(in the rows, 100 means zero)
One turn or mirror swaps these rows in pairs. Which row does each one swap with?
Q_221: 101 73 95 93 103 109 94 105 108 92 114 116 99 98 100 92 94 107 107 106
 98 107 106 87 117 94 101 96
Q_981: 89 85 110 100 110 100 112 112 89 107 92 95 106 117 104 106 98 101 85 99
 91 105 100 90 109 88 91 113
Q_923: 95 118 97 94 97 90 108 95 104 99 105 102 95 113 89 108 93 96 89 103 108
 79 102 114 111 104 105 96
Q_87: 95 91 98 106 119 92 111 99 98 106 93 100 109 105 95 103 110 98 99 107 94
 114 106 94 121 99 107 85
Q_272: 106 91 100 89 106 105 85 99 114 99 103 103 100 103 102 110 98 92 117 111
 112 96 100 107 105 117 109 104
Q_674: 95 106 102 102 112 114 100 88 103 110 107 102 102 99 99 111 108 97 97
 107 107 98 74 99 100 101 89 95
Q_130: 101 90 99 111 110 93 96 92 90 90 104 90 98 118 84 105 99 88 93 109 102
 82 101 103 122 97 101 108
Q_884: 95 92 80 105 83 99 106 105 100 98 101 101 108 98 92 91 103 106 102 115
 98 93 95 85 83 108 99 95
Q_427: 101 117 90 97 99 86 110 97 102 92 105 104 94 109 96 102 99 94 100 95 111
 76 99 116 103 101 104 92
Q_40: 93 89 101 97 115 104 101 103 92 87 93 91 105 101 87 103 92 93 97 108 107
 89 99 98 104 98 128 111
Q_990: 89 99 87 110 107 81 113 92 101 110 98 111 91 86 113 107 96 100 102 110
 100 104 99 107 99 110 101 87
Q_864: 93 78 88 99 99 99 93 95 74 110 101 90 92 103 111 107 80 103 100 98 97 96
 97 103 101 108 109 89
Q_696: 89 109 82 96 99 94 101 93 97 114 97 112 110 109 112 111 101 115 109 106
 86 105 94 114 102 95 103 93
Q_948: 89 114 104 109 119 107 95 95 111 89 114 100 100 104 115 105 100 106 98
 105 102 104 96 90 99 109 104 104
Q_159: 95 78 95 112 101 99 112 105 101 87 86 98 95 101 90 104 96 90 96 113 87
 112 99 92 99 101 88 110
Q_295: 104 87 102 100 111 100 97 100 94 98 126 95 103 102 111 98 81 111 97 112
 86 94 106 112 115 98 109 100
Q_525: 86 84 94 112 100 89 103 111 99 107 98 103 100 108 98 106 71 98 106 111
 99 102 116 84 104 102 96 90
Q_135: 90 91 89 104 96 100 80 83 78 98 104 110 100 111 108 85 94 94 97 105 94
 96 90 107 95 93 97 96
Q_410: 96 97 102 90 81 91 105 88 89 92 107 113 91 100 100 93 94 101 90 91 103
 112 103 112 114 101 95 93
Q_554: 104 93 98 88 93 106 105 112 91 90 99 103 92 99 97 118 87 107 109 114 103
 101 108 95 113 80 110 112
Q_71: 99 93 94 94 98 95 118 121 113 84 100 98 118 95 110 94 96 98 93 109 97 98
 97 98 109 105 103 112
Q_526: 87 103 94 98 104 93 113 87 84 98 108 98 99 111 110 110 89 101 80 90 112
 96 84 101 103 103 100 111
Q_953: 109 87 99 96 101 104 95 108 97 105 79 106 96 103 94 106 83 114 107 95
 111 115 93 100 113 101 108 108
Q_125: 101 95 86 102 99 99 83 102 93 92 109 95 100 119 94 105 86 107 102 111
 112 95 110 78 96 100 97 91
Q_752: 99 95 89 108 107 86 87 101 111 95 110 106 112 102 98 107 98 113 88 124
 101 102 97 96 101 87 84 96
Q_815: 78 103 83 92 108 107 85 102 96 87 102 92 106 104 106 110 93 97 107 90 98
 112 89 105 95 106 100 110
Q_77: 100 79 94 97 115 92 107 109 110 106 118 123 106 90 92 103 89 107 97 104
 101 93 95 104 99 96 108 96
Q_316: 96 86 87 96 95 92 94 102 103 119 93 107 102 109 91 82 104 97 89 97 102
 110 102 100 104 89 107 91
Q_402: 106 95 86 103 94 92 108 103 87 93 98 105 85 125 104 107 109 110 107 109
 95 112 108 101 113 93 95 105
Q_377: 92 83 97 89 89 94 87 111 107 104 105 105 87 107 103 96 105 105 103 109
 84 103 109 100 111 90 92 115
Q_828: 109 94 90 87 95 103 104 111 103 90 91 107 95 88 110 106 94 78 89 96 102
 104 85 90 107 99 100 110
Q_568: 106 94 101 90 99 111 108 114 98 89 87 107 89 85 111 105 100 89 87 107
 108 98 87 95 102 100 99 96
Q_401: 81 100 113 96 92 101 96 117 105 98 106 103 99 102 113 111 90 101 90 86
 101 95 81 93 102 101 111 102
Q_763: 89 98 94 111 112 101 87 94 95 81 100 87 108 101 111 100 95 107 100 91
 108 113 108 100 101 84 108 104
Q_991: 100 85 89 118 97 95 113 93 85 97 103 109 118 106 91 100 98 102 96 97 94
 109 114 100 98 88 101 97
Q_535: 97 85 89 90 106 94 109 103 97 111 110 107 113 109 114 106 93 81 102 110
 81 90 105 96 96 103 94 101
Q_522: 90 110 88 89 114 94 106 102 102 116 94 104 90 107 100 124 91 101 86 101
 101 86 100 95 100 100 103 95
Q_41: 98 121 103 97 97 81 104 101 103 98 104 101 90 104 99 107 93 93 100 94
 108 84 92 111 114 105 94 93
Q_570: 99 118 98 96 103 87 97 102 104 95 108 105 98 108 97 101 98 90 93 93 105
 77 94 118 113 98 100 93
Q_871: 97 96 98 102 91 89 97 113 90 83 108 98 98 112 103 90 103 98 102 92 106
 95 76 105 96 87 88 100
Q_2: 91 101 104 98 112 100 88 92 90 102 109 92 106 87 107 104 110 102 112 112
 104 89 93 98 93 83 105 97
Q_826: 93 110 106 104 118 89 97 111 95 104 100 95 101 106 91 103 100 88 101 94
 114 99 113 106 92 103 97 106
Q_139: 92 98 105 99 104 108 104 113 89 106 100 106 107 97 109 102 84 119 110
 115 107 97 85 89 94 105 109 108
Q_168: 97 98 77 75 107 100 98 95 103 94 90 112 97 115 98 110 87 91 96 99 97 96
 87 92 112 90 107 101
Q_203: 92 100 99 99 100 95 99 107 99 85 121 111 100 97 95 121 104 98 92 112 98
 106 103 98 113 97 119 88
Q_409: 106 90 90 87 103 105 107 112 97 88 94 102 94 84 111 105 102 80 85 108
 103 92 91 97 105 91 97 99
Q_300: 105 102 88 98 108 99 107 106 102 105 90 81 104 112 100 109 92 99 104 108
 87 99 82 102 101 110 82 99
Q_179: 89 85 97 102 94 102 100 98 113 90 97 92 125 99 117 104 106 103 99 104
 109 94 108 95 103 101 104 93
Q_162: 99 105 95 96 110 120 95 89 87 105 110 116 96 113 105 112 93 102 106 105
 99 111 108 104 110 96 105 113
Q_551: 91 84 90 97 81 99 85 116 100 104 101 109 98 96 105 101 101 108 105 99 78
 104 110 101 110 94 98 106
Q_572: 91 86 97 104 88 96 88 110 106 100 103 113 89 91 103 98 101 106 114 107
 85 100 114 106 108 96 92 111
Q_968: 97 92 89 102 109 88 119 101 98 109 110 92 89 90 95 96 75 114 89 97 104
 98 97 101 101 98 94 100
Q_146: 113 101 109 95 95 105 103 101 82 88 101 99 99 95 91 108 90 98 95 107 93
 110 82 94 98 104 87 111
Q_915: 90 91 96 111 92 99 78 85 88 95 115 106 104 106 105 96 85 93 97 108 93 96
 94 109 95 99 91 86
Q_350: 93 86 100 96 103 107 110 107 79 98 97 100 89 122 105 94 112 96 108 106
 96 93 94 96 98 85 101 95
Q_57: 104 94 93 88 102 110 104 119 106 93 96 106 91 91 101 105 107 85 79 102
 110 98 90 94 104 99 97 104
Q_646: 100 93 109 100 100 99 104 109 101 82 104 93 96 103 93 117 88 122 96 108
 116 94 89 104 97 103 103 93
Q_307: 92 92 87 115 95 104 77 89 88 94 105 109 107 116 101 98 84 92 101 102 91
 94 88 100 93 95 96 88
Q_501: 98 99 89 107 104 87 107 99 90 91 110 98 107 105 86 110 87 96 84 101 89
 96 103 101 105 116 117 112
Q_797: 89 94 88 115 103 106 72 92 96 117 94 96 110 103 97 110 96 97 101 105 95
 102 93 99 98 99 106 108
Q_888: 82 99 107 102 107 106 98 108 85 96 111 110 97 87 101 89 84 94 100 123
 102 107 91 108 114 105 108 103
Q_908: 113 102 90 111 115 103 108 100 110 88 96 99 107 102 109 86 91 96 105 96
 108 96 107 94 96 110 95 97
Q_602: 83 84 96 108 109 100 105 96 105 82 91 111 103 105 90 108 90 109 97 97
 107 101 81 106 94 99 88 110
Q_776: 100 104 115 101 88 97 104 108 92 102 92 106 98 93 95 106 84 92 106 106
 100 119 94 113 109 112 101 96
Q_64: 111 97 97 85 101 110 103 114 100 89 86 110 93 94 111 100 103 89 83 105
 103 94 90 90 99 94 102 99
Q_384: 97 99 91 100 103 80 80 90 94 104 101 96 104 114 88 98 91 114 109 91 105
 111 95 104 104 91 89 95
Q_643: 100 102 91 100 96 91 94 99 86 89 90 116 102 110 102 106 63 103 102 107
 99 92 106 96 96 106 94 102
Q_542: 94 86 100 107 90 95 94 115 97 107 100 111 96 97 101 96 109 105 110 107
 79 102 110 106 111 87 98 106
Q_164: 91 104 111 94 96 100 101 94 85 91 85 103 104 94 116 98 77 111 98 102 108
 92 102 102 109 97 103 114
Q_469: 100 82 97 115 121 83 100 103 94 101 93 103 91 108 94 92 94 96 101 101 99
 98 91 102 119 86 88 95
Q_299: 90 93 89 106 90 103 80 85 91 100 105 113 101 109 110 87 86 96 95 100 95
 89 93 107 98 102 90 89
Q_336: 110 101 74 97 106 93 106 93 98 117 110 95 108 97 102 91 89 109 101 111
 87 101 96 98 107 96 107 90
Q_606: 88 98 76 85 104 100 107 99 96 120 117 93 93 104 91 104 91 96 97 101 106
 104 102 103 112 98 87 101
Q_592: 87 102 88 98 106 96 112 109 94 92 89 96 99 102 104 87 102 97 119 104 96
 91 103 89 114 97 98 83
Q_380: 81 98 97 103 89 98 89 98 112 109 104 101 106 113 95 104 89 93 99 111 95
 102 93 97 113 102 88 123
Q_399: 98 86 102 109 84 95 89 115 105 109 102 111 93 98 102 98 104 104 104 107
 80 103 106 102 117 96 98 108
Q_649: 93 90 90 94 91 94 110 93 93 101 101 100 115 105 94 115 86 109 98 103 109
 99 104 106 121 74 94 98
Q_975: 102 98 83 103 97 100 110 83 102 88 103 112 106 88 103 114 99 114 94 95
 99 85 93 91 109 102 110 107

Swapped with Q_409: Q_572
Swapped with Q_797: Q_522
Swapped with Q_57: Q_551
Swapped with Q_410: Q_871
Swapped with Q_272: Q_535
Swapped with Q_384: Q_526
Swapped with Q_828: Q_377
Swapped with Q_776: Q_350
Swapped with Q_159: Q_554
Swapped with Q_815: Q_606
Swapped with Q_300: Q_162

